In the data rows, 500 means zero.
What is the hidden score of each row? Scores go from 0 to 20, and 10 is about the middle. The score is a weighted sum of the row's numbers plus the product of two more (or one squared), each taken from its middle value.
[481 328 520 603 567 376 489 404 527 320 567 494 682 435 442 513 439 519 558
 628 449 318 634 349] -> 9
[689 341 516 530 529 387 462 469 424 417 588 387 658 357 525 331 448 657 346
 546 566 490 405 398] -> 10
[408 607 384 353 651 562 580 586 483 657 247 425 347 742 438 682 497 205 504
 551 498 555 661 401] -> 15
[757 326 362 329 670 509 318 484 407 639 567 310 619 372 562 409 581 567 451
 635 583 585 445 408] -> 17
[719 385 382 404 581 614 259 461 546 590 562 403 619 419 564 418 776 614 431
 604 640 595 398 583] -> 15
[454 379 495 478 558 499 336 335 575 437 558 593 587 489 454 499 616 465 693
 460 451 552 590 563] -> 15
[420 441 439 533 542 578 462 359 508 477 509 547 464 522 398 569 541 416 627
 493 487 477 555 468] -> 14
[360 598 618 639 279 554 550 545 583 543 590 625 402 568 537 537 532 419 625
 336 591 465 448 720] -> 5
[696 348 296 434 616 567 345 473 422 620 596 375 617 402 519 462 637 582 360
 679 559 488 624 413] -> 15
[722 382 449 433 569 575 309 384 607 551 598 381 642 372 474 438 632 649 334
 614 635 519 389 545] -> 13
[356 680 587 524 542 499 731 623 765 372 661 455 565 374 530 623 479 472 535
 431 609  42 543 498] -> 4
[608 586 476 387 471 765 382 619 772 602 692 469 466 362 525 597 638 566 467
 529 746 435 427 714] -> 12
[532 380 595 605 353 291 539 473 398 312 360 534 555 566 530 423 320 586 509
 571 409 588 512 352] -> 10
[429 568 367 404 618 586 503 526 415 653 288 456 411 668 498 630 498 292 581
 689 429 632 749 388] -> 17
[478 369 332 479 604 486 516 382 358 504 248 460 504 600 427 571 424 360 532
 688 378 587 656 221] -> 16
[614 402 403 502 577 556 336 476 506 493 548 405 626 379 487 428 636 587 413
 636 518 408 540 490] -> 7
[478 507 442 429 569 520 487 325 499 482 373 478 451 580 395 547 500 481 517
 503 414 564 508 470] -> 15
[423 451 500 573 565 501 548 386 615 375 592 473 572 455 421 564 481 479 565
 490 496 315 681 464] -> 9
[426 615 701 580 247 370 674 571 426 421 507 597 332 561 564 442 334 535 565
 363 380 501 351 603] -> 8
[641 349 388 412 593 482 409 425 447 546 635 440 586 397 483 505 568 603 462
 591 631 524 496 461] -> 17
[416 543 596 627 345 402 679 505 366 437 517 585 458 554 580 507 355 529 485
 398 416 478 489 486] -> 11
[526 438 522 617 392 314 498 372 434 320 436 638 647 551 466 472 416 561 478
 524 358 532 451 364] -> 4
[422 482 595 623 478 465 512 559 598 400 542 538 541 491 496 509 480 514 607
 552 481 407 585 492] -> 4
[505 581 331 351 639 591 468 544 506 699 593 550 422 599 471 688 595 382 520
 499 589 618 626 521] -> 18
[451 641 624 450 496 522 552 537 691 446 557 562 463 447 541 456 484 568 650
 350 484 422 421 642] -> 8
[458 638 463 417 587 490 691 499 478 523 238 378 301 600 465 621 428 327 411
 502 494 499 610 334] -> 15
[479 442 582 513 551 424 545 492 423 454 512 470 557 434 505 354 477 560 520
 405 510 424 355 455] -> 9
[440 557 541 465 587 457 582 435 564 491 562 471 530 474 443 508 468 536 482
 406 532 393 416 511] -> 10
[403 552 522 447 495 550 416 392 640 551 545 609 488 558 434 526 614 450 696
 363 507 489 527 647] -> 8
[504 445 414 586 482 574 444 625 573 548 638 567 596 444 515 555 528 519 447
 555 615 441 547 525] -> 9
[427 481 592 573 497 488 565 452 652 416 609 521 542 444 456 497 466 494 625
 473 563 304 592 541] -> 9
[399 517 545 541 469 519 594 553 429 627 534 504 404 544 480 480 479 436 621
 393 507 499 464 597] -> 10
[491 583 697 605 329 283 751 719 331 408 395 469 403 556 698 330 226 601 398
 497 386 448 297 439] -> 7
[720 512 413 355 544 737 365 682 675 655 655 357 543 264 551 561 744 552 341
 613 699 333 529 597] -> 13
[731 352 405 395 582 502 332 410 501 610 621 402 642 353 501 339 636 622 356
 583 689 536 374 485] -> 8
[492 597 575 506 439 401 523 659 490 514 434 546 446 613 550 439 468 515 490
 476 328 592 421 622] -> 8
[690 423 433 458 548 544 493 554 546 619 748 391 633 299 488 475 557 619 324
 592 784 350 457 473] -> 10
[453 432 434 527 559 532 468 198 463 506 517 489 555 493 374 548 530 489 557
 419 500 437 477 476] -> 14
[491 577 735 575 285 337 629 577 434 342 401 549 390 558 632 319 311 612 507
 378 430 597 325 558] -> 7
[474 397 558 638 368 390 534 341 414 394 444 539 515 533 492 464 400 555 561
 485 372 494 511 440] -> 11
[355 673 299 345 699 678 472 680 467 761 357 520 411 716 396 708 626 156 564
 509 425 542 715 464] -> 7
[481 517 558 550 416 364 451 511 428 427 429 668 442 640 560 450 426 545 604
 433 321 690 430 551] -> 9
[573 519 400 401 552 519 505 409 519 529 352 494 461 560 481 560 467 457 455
 596 481 601 568 384] -> 13
[507 596 414 365 556 535 519 485 484 620 443 493 380 535 464 500 559 412 439
 514 516 568 501 463] -> 9
[366 538 527 551 511 645 488 423 658 460 597 594 491 431 426 572 526 429 662
 446 547 341 592 577] -> 7
[721 376 401 383 658 536 450 538 434 598 712 321 601 289 543 449 579 632 320
 590 645 424 478 444] -> 18
[422 417 501 505 548 499 560 386 514 505 556 500 586 471 467 525 494 487 579
 422 526 346 527 497] -> 14
[531 402 596 565 374 295 494 475 325 352 412 605 519 543 531 307 395 625 547
 544 289 661 415 443] -> 8
[404 607 636 468 414 603 561 483 733 433 607 536 417 459 474 604 489 493 575
 350 535 375 563 656] -> 16
[767 289 333 454 621 456 345 437 364 547 617 371 679 342 511 433 605 605 350
 669 516 461 520 312] -> 14
[596 364 570 539 437 231 466 470 250 349 396 450 567 494 602 278 390 611 454
 573 278 632 367 356] -> 11
[421 568 563 551 376 493 515 644 495 587 553 585 463 582 537 482 528 461 509
 403 449 504 459 619] -> 7
[461 407 452 500 581 538 388 358 537 404 467 560 592 507 391 531 624 450 597
 525 434 452 629 444] -> 10
[640 473 397 489 512 652 366 510 725 594 644 496 561 368 486 528 668 586 442
 566 740 495 452 620] -> 10
[478 456 495 538 463 448 496 402 471 471 523 606 516 478 490 470 503 503 622
 446 472 484 521 522] -> 7
[462 407 563 627 378 397 457 461 442 373 432 497 558 512 516 463 465 544 539
 520 423 562 474 523] -> 9
[559 465 541 581 407 445 483 423 488 448 536 528 522 449 495 467 456 607 482
 474 517 537 436 514] -> 9
[429 659 733 541 303 338 728 689 410 445 458 553 350 531 673 362 335 589 432
 334 468 479 286 615] -> 8
[472 454 561 551 426 461 535 362 517 360 493 535 536 463 499 486 449 566 577
 450 452 438 477 464] -> 12
[335 695 478 487 526 559 628 629 509 592 380 546 365 640 467 569 448 300 483
 443 483 552 496 546] -> 6
[401 577 746 655 211 404 692 738 399 437 444 560 352 574 633 374 287 534 549
 422 440 526 362 586] -> 6
[421 480 481 526 592 502 411 330 562 418 513 528 539 485 367 529 565 514 581
 427 511 528 510 498] -> 12
[423 518 621 633 344 450 661 488 476 396 474 508 449 525 541 548 338 517 484
 450 485 497 494 500] -> 13
[451 551 705 594 271 352 539 537 510 401 388 567 334 618 609 383 380 561 581
 393 451 707 358 652] -> 10
[661 431 428 471 497 678 271 627 697 560 581 482 588 384 514 478 812 577 378
 630 702 409 449 633] -> 8
[649 409 420 540 481 580 402 457 623 447 639 501 622 311 481 491 553 633 429
 632 599 390 521 464] -> 10
[409 544 318 377 722 576 437 581 414 558 334 523 545 612 430 525 585 310 476
 550 363 488 644 303] -> 9
[426 474 442 485 585 628 433 301 541 562 552 536 476 527 395 584 580 432 619
 403 530 517 547 554] -> 15
[459 399 452 505 607 520 461 319 521 462 406 515 468 532 375 537 517 462 644
 586 481 489 597 446] -> 12
[482 403 593 684 389 368 628 536 415 297 440 492 580 469 610 520 279 590 444
 539 367 456 522 305] -> 17
[512 544 673 613 341 310 611 680 339 406 413 589 440 535 626 372 273 589 426
 516 367 560 357 472] -> 5
[691 308 409 454 641 422 389 362 388 491 586 359 674 335 493 430 492 625 418
 578 581 542 471 316] -> 15
[736 490 292 250 682 602 233 541 559 797 628 443 533 456 590 406 845 530 463
 467 681 691 364 639] -> 11
[539 340 274 482 676 395 378 329 294 495 226 513 648 661 412 512 520 414 439
 643 320 645 620 204] -> 12
[540 415 503 662 399 360 478 454 449 377 450 586 630 562 519 515 404 562 463
 583 386 528 484 404] -> 8
[733 562 286 250 651 656 259 500 539 739 652 498 530 437 520 515 773 508 458
 574 561 635 523 558] -> 12
[725 646 293 158 571 726 279 598 634 763 691 491 440 438 545 591 800 539 438
 464 576 634 528 677] -> 14
[419 397 557 581 476 475 451 493 490 362 555 513 574 461 466 494 506 470 622
 502 441 434 600 460] -> 10
[663 584 501 412 465 765 395 659 802 666 692 397 461 248 543 503 752 609 351
 503 848 313 389 779] -> 7
[717 449 383 332 641 548 375 430 557 610 654 399 572 404 505 476 593 624 352
 512 636 581 412 519] -> 17
[400 478 548 527 453 544 466 279 535 500 521 583 378 523 429 502 558 447 716
 359 476 588 508 652] -> 13
[395 436 501 558 527 464 452 429 508 367 531 572 573 490 502 464 523 470 661
 469 449 464 555 479] -> 9
[557 291 465 542 527 296 271 353 353 363 322 523 615 619 497 371 496 555 586
 648 267 778 558 341] -> 12
[488 528 580 566 370 432 574 491 413 486 516 539 442 520 536 481 437 528 491
 394 502 544 371 611] -> 9
[685 446 444 401 636 591 435 579 636 657 714 360 579 321 518 451 617 610 321
 500 745 421 381 565] -> 15
[504 454 598 604 361 334 525 387 374 366 406 532 478 573 489 386 416 567 555
 446 359 625 418 463] -> 8
[418 608 324 384 639 655 448 499 435 685 291 503 348 702 506 661 586 238 545
 593 430 634 721 460] -> 15
[410 656 733 605 256 395 715 791 448 480 441 590 317 595 648 355 277 529 458
 366 418 557 273 632] -> 6
[614 451 408 496 581 553 449 500 552 591 635 379 643 353 478 533 592 587 385
 568 721 406 466 527] -> 9
[483 459 579 649 343 376 591 549 420 327 450 589 513 522 543 446 274 608 485
 583 344 572 542 399] -> 10
[589 533 454 449 533 631 440 562 652 558 672 498 545 411 490 523 615 544 409
 503 664 443 494 600] -> 10
[484 433 602 615 451 372 682 361 459 341 543 405 560 399 527 498 367 585 479
 405 523 255 426 420] -> 11
[624 437 408 446 580 607 438 485 516 582 623 394 561 375 461 519 566 531 402
 552 620 507 561 462] -> 14
[664 593 360 349 539 698 386 618 626 624 632 452 448 366 516 671 652 541 380
 586 536 456 655 547] -> 16
[387 500 560 583 458 544 640 520 502 564 533 498 472 506 439 598 484 396 579
 447 510 412 480 527] -> 13
[424 538 402 443 636 499 631 375 440 482 274 449 407 616 407 578 416 367 400
 532 474 534 575 292] -> 18
[370 751 840 621 162 462 721 888 636 448 442 598 220 539 703 411 323 562 512
 370 553 508 238 775] -> 4
[468 450 569 605 413 399 472 487 363 435 436 588 485 615 554 383 466 524 575
 472 370 632 452 512] -> 8
[474 383 586 637 489 386 561 393 488 298 554 410 606 389 476 441 415 587 525
 543 509 329 554 400] -> 5
[659 426 397 474 491 697 291 613 638 590 612 475 594 376 520 471 704 588 392
 591 702 425 493 595] -> 7
[270 758 591 529 493 710 741 564 687 525 619 584 399 426 422 680 498 419 558
 261 640 149 519 653] -> 5
[572 473 347 415 564 549 394 517 489 598 519 483 521 540 496 566 606 462 496
 604 514 596 626 485] -> 15
[453 546 552 463 498 537 538 302 573 504 581 507 443 409 427 561 498 528 570
 401 531 390 513 586] -> 12
[270 663 393 473 513 679 488 474 574 778 313 696 225 852 439 657 596 117 691
 461 560 807 596 689] -> 7
[435 592 725 617 251 364 650 669 398 389 479 559 330 548 650 368 345 589 501
 384 443 524 356 597] -> 7
[533 418 375 470 638 410 369 487 297 553 354 576 581 647 522 404 532 445 514
 562 319 722 518 375] -> 9
[493 553 419 544 460 682 480 746 607 550 546 490 535 498 486 605 607 423 440
 594 603 388 616 561] -> 7
[380 604 552 437 500 490 533 404 627 497 641 549 516 507 489 588 582 472 608
 350 499 437 543 618] -> 16
[469 296 547 591 468 422 389 381 503 336 541 475 621 421 494 495 471 543 700
 575 410 385 689 429] -> 15
[484 643 295 289 663 693 345 659 524 688 365 582 429 682 457 597 691 306 513
 557 316 583 593 527] -> 9
[577 402 373 490 527 552 343 505 560 476 501 453 626 445 447 596 589 538 453
 643 490 510 613 496] -> 12
[410 368 438 548 601 526 410 322 483 487 551 596 582 511 355 489 568 404 681
 510 471 463 652 460] -> 8
[442 433 439 509 641 547 462 432 457 473 526 587 572 503 376 526 505 427 600
 521 429 479 557 461] -> 9
[495 580 332 351 672 593 435 568 475 623 284 491 438 626 465 555 617 336 467
 552 368 578 646 441] -> 10
[704 456 447 479 521 488 500 417 549 470 699 360 613 279 447 490 442 645 350
 538 625 470 478 438] -> 12
[396 628 760 579 279 383 757 645 474 403 417 497 322 534 628 484 307 569 521
 404 501 511 370 593] -> 13
[422 459 441 477 579 517 434 337 510 505 520 587 555 566 384 529 586 406 594
 482 466 523 499 460] -> 11
[337 554 309 409 637 596 474 425 451 632 275 552 370 744 390 610 542 241 553
 477 460 620 615 456] -> 9
[705 400 428 362 548 581 289 395 633 571 609 437 621 369 506 423 686 665 444
 511 673 549 429 606] -> 12
[325 661 432 377 638 584 550 686 582 652 365 483 330 665 399 631 477 243 532
 563 476 518 733 482] -> 11
[411 593 597 604 322 510 634 591 472 484 626 574 406 486 519 561 435 470 537
 397 544 456 475 584] -> 8
[562 379 536 628 377 283 508 386 406 231 407 545 613 455 512 418 368 644 526
 585 363 510 483 304] -> 8
[441 429 566 506 577 448 596 375 567 384 550 402 603 388 441 549 494 528 526
 472 530 249 532 428] -> 13
[440 403 475 514 591 472 481 356 488 425 546 521 615 463 408 575 528 519 570
 467 516 379 575 406] -> 12
[664 399 445 550 514 493 466 500 451 436 633 385 627 246 464 512 475 626 353
 614 602 349 542 346] -> 9
[408 551 594 523 468 534 491 522 575 436 585 566 442 490 531 434 528 521 612
 375 439 476 479 664] -> 9
[449 564 378 444 606 640 527 525 442 599 349 422 411 571 417 632 516 304 501
 575 497 528 605 375] -> 14
[495 548 733 580 299 321 624 622 430 399 429 495 475 533 660 313 340 644 423
 376 393 520 294 531] -> 8
[410 498 556 593 538 463 560 482 651 325 636 490 579 428 432 570 463 490 588
 520 536 296 628 434] -> 4
[693 595 469 287 578 649 384 540 683 698 697 380 470 373 531 462 673 566 412
 466 668 505 398 667] -> 14
[354 751 475 367 610 644 569 729 603 628 336 449 340 648 458 716 518 292 525
 534 504 506 706 505] -> 11
[375 636 692 572 337 461 581 618 568 466 435 556 343 611 550 514 378 486 518
 425 459 603 415 679] -> 10
[426 569 410 394 581 570 450 489 545 612 347 550 379 649 453 585 566 318 602
 586 410 644 633 473] -> 13
[555 493 671 562 377 266 579 548 403 369 408 483 514 501 643 335 337 664 459
 480 330 539 400 479] -> 10
[443 527 617 560 326 413 591 388 534 424 481 550 455 551 517 506 451 523 543
 402 452 516 428 599] -> 13
[638 592 404 412 529 676 527 644 638 615 729 378 493 282 490 647 541 560 362
 560 617 355 597 523] -> 15
[289 743 374 382 518 819 436 608 570 748 341 654 217 785 416 652 702 144 584
 411 499 728 609 688] -> 6
[501 546 601 559 357 359 554 551 457 439 468 572 455 545 557 394 449 570 497
 464 353 574 450 503] -> 8
[448 464 566 615 468 430 607 379 479 295 524 504 556 420 475 555 404 537 495
 430 507 375 532 397] -> 10
[573 490 655 581 365 242 607 483 369 319 404 477 520 527 646 324 349 699 374
 452 366 486 315 435] -> 8
[491 566 577 560 322 400 493 509 469 383 476 677 449 591 543 407 419 577 532
 435 346 587 448 554] -> 4
[386 677 670 536 308 489 590 682 562 492 549 612 393 587 584 500 413 488 543
 354 488 569 373 683] -> 8
[389 608 666 620 317 437 649 662 407 444 473 567 319 589 573 476 307 482 574
 452 426 644 467 567] -> 9
[640 649 529 439 493 763 562 708 745 651 716 336 482 185 548 498 606 639 252
 467 891 170 343 716] -> 5
[366 480 520 509 548 581 592 335 557 470 613 504 497 466 442 624 519 434 565
 329 613 284 552 560] -> 15
[513 489 378 390 642 452 514 350 371 446 222 433 465 605 455 526 444 387 430
 618 390 609 623 248] -> 13
[598 417 401 578 447 546 541 613 522 541 744 402 625 312 535 593 471 587 348
 663 697 246 589 424] -> 12
[434 630 752 603 233 355 735 630 450 394 512 562 370 506 617 468 297 587 497
 311 442 420 346 641] -> 10
[453 542 611 544 337 381 506 568 476 375 431 581 426 556 584 460 404 559 597
 486 380 652 418 569] -> 10
[330 524 580 558 438 622 518 353 580 496 564 612 334 531 397 531 521 429 701
 331 578 539 509 673] -> 11
[498 214 318 614 633 420 281 299 238 484 309 536 639 662 391 471 496 354 638
 758 249 746 700 213] -> 14
[542 429 605 587 339 297 549 571 353 380 425 536 548 513 580 377 389 611 438
 509 285 543 410 436] -> 10
[274 617 486 553 504 640 536 513 536 658 454 565 328 648 407 670 525 294 639
 412 614 521 569 648] -> 7
[628 400 415 554 553 562 419 524 569 457 665 478 675 332 482 528 561 591 424
 632 640 377 579 464] -> 8
[404 531 514 443 579 561 550 397 556 522 590 555 475 457 385 557 514 433 584
 328 556 378 496 562] -> 9
[687 373 425 487 593 528 441 435 475 507 627 419 643 315 495 441 567 633 355
 634 611 424 481 388] -> 12
[398 481 598 597 399 453 505 503 544 402 521 588 491 526 481 469 504 524 658
 435 495 500 514 607] -> 8
[469 346 568 633 384 306 557 407 429 329 386 463 552 533 558 528 355 559 560
 618 468 569 477 342] -> 17
[454 422 641 643 365 312 647 411 410 390 494 468 533 453 524 463 362 582 523
 462 546 413 434 464] -> 10
[389 523 505 485 611 596 555 388 462 618 561 477 489 470 367 512 542 423 591
 408 520 426 508 534] -> 9
[419 584 338 441 612 509 473 430 494 581 314 594 432 728 371 625 526 300 549
 563 453 650 633 421] -> 7
[684 345 460 499 611 514 505 538 432 550 698 285 663 236 517 388 530 647 270
 600 805 296 400 445] -> 9
[419 443 526 534 509 526 479 344 570 441 537 553 521 475 422 519 556 502 652
 484 482 408 584 501] -> 10
[658 620 472 334 458 811 356 672 778 690 687 413 457 338 521 521 793 573 400
 484 844 365 411 764] -> 7
[452 475 537 509 503 463 366 443 456 459 487 588 462 570 467 430 593 499 612
 443 380 586 490 557] -> 8
[394 433 460 505 529 512 500 225 514 531 578 553 564 516 384 574 606 414 642
 462 523 412 582 499] -> 13
[469 381 563 705 389 368 467 526 250 391 484 539 539 538 543 397 360 495 559
 535 296 575 529 433] -> 6
[479 414 612 623 322 392 487 422 429 380 412 542 452 599 509 400 442 542 576
 475 401 670 466 573] -> 11
[356 867 494 275 514 690 672 672 645 648 323 513 277 612 527 614 495 331 441
 352 544 502 517 623] -> 4
[352 672 312 352 617 678 476 466 518 733 297 629 335 798 393 699 608 222 533
 450 446 739 572 552] -> 10
[394 506 642 576 466 451 651 386 572 291 589 446 498 387 505 543 403 494 605
 382 641 302 502 460] -> 10
[388 555 662 647 265 361 732 631 369 420 532 548 428 503 572 501 293 525 445
 426 443 395 460 487] -> 8
[670 662 379 304 528 869 497 742 631 648 631 315 465 262 548 684 665 505 240
 590 545 263 593 571] -> 17
[697 430 414 406 587 589 336 497 636 659 647 453 583 399 483 426 682 641 377
 478 808 552 354 671] -> 9
[720 380 385 363 620 648 351 615 498 656 629 295 641 264 562 449 658 589 314
 614 673 355 439 506] -> 12
[717 438 529 442 573 665 486 565 584 576 698 257 594 153 554 375 565 684 290
 542 757 277 346 521] -> 13
[295 724 715 567 293 481 733 621 564 493 475 613 293 630 557 558 332 427 554
 322 557 571 352 721] -> 9
[378 540 343 437 635 503 566 459 475 571 224 486 473 706 414 639 474 267 505
 547 456 568 705 308] -> 10
[453 452 572 552 527 381 630 311 569 377 557 423 644 395 484 548 430 550 462
 448 538 228 513 380] -> 12
[407 293 308 572 692 425 335 404 316 520 326 498 659 681 345 525 565 325 606
 731 327 630 722 306] -> 9
[479 588 380 327 655 566 478 540 431 664 438 481 440 622 422 628 547 332 515
 522 511 628 641 478] -> 15
[667  64 404 657 592 215 320 240 213 149 389 440 888 416 452 323 410 685 506
 856 161 542 639  68] -> 10
[403 562 658 635 334 432 621 584 490 376 493 557 380 538 585 514 349 543 530
 434 511 541 418 525] -> 11
[330 593 489 475 585 623 604 326 486 668 611 527 472 533 360 624 575 377 645
 297 563 393 454 624] -> 10
[450 524 532 533 553 447 648 415 520 459 575 496 552 479 442 512 448 493 458
 378 532 301 456 476] -> 8
[684 521 429 288 634 558 397 489 544 638 661 387 542 322 512 478 689 613 403
 488 631 537 419 548] -> 15
[485 564 498 464 590 530 547 404 585 475 562 545 529 455 420 483 516 529 504
 423 474 442 448 505] -> 10
[487 597 759 613 276 301 758 640 433 375 440 476 364 523 633 411 256 631 399
 376 469 445 329 519] -> 8
[521 400 571 627 427 300 583 569 330 330 420 541 553 510 531 369 313 608 430
 548 331 474 523 343] -> 7
[532 424 454 499 534 427 371 357 536 423 523 545 561 494 464 444 570 527 539
 475 452 577 513 544] -> 10
[548 505 460 477 507 390 451 502 368 497 383 568 548 599 515 376 518 532 427
 433 310 596 444 469] -> 6
[567 314 515 526 452 362 389 453 315 398 373 465 613 534 586 347 450 559 540
 611 287 647 478 392] -> 14
[627 400 565 548 394 335 310 410 485 409 436 476 618 534 574 274 558 679 452
 520 399 655 318 578] -> 7
[738 355 365 431 684 461 426 301 406 525 573 352 664 329 434 419 501 642 334
 616 549 536 412 324] -> 16
[423 511 533 558 426 435 556 501 452 543 387 515 440 629 471 509 428 437 505
 483 514 571 454 471] -> 8
[721 546 363 330 528 716 279 549 703 655 649 421 452 398 556 525 721 560 374
 536 662 542 500 699] -> 14
[413 447 569 503 472 509 531 385 541 429 613 508 519 466 437 535 548 465 613
 402 552 355 541 521] -> 14
[423 567 353 423 658 598 445 466 513 576 372 536 512 623 415 598 508 367 521
 558 414 595 621 405] -> 12
[512 538 670 572 324 365 611 671 337 408 429 592 365 564 633 341 290 595 508
 492 324 620 303 471] -> 10
[463 384 507 560 573 463 475 433 536 376 597 468 654 407 458 484 546 467 614
 569 487 368 627 412] -> 9
[441 709 754 546 264 320 698 732 440 466 389 580 285 601 657 313 298 607 457
 299 425 608 212 622] -> 4
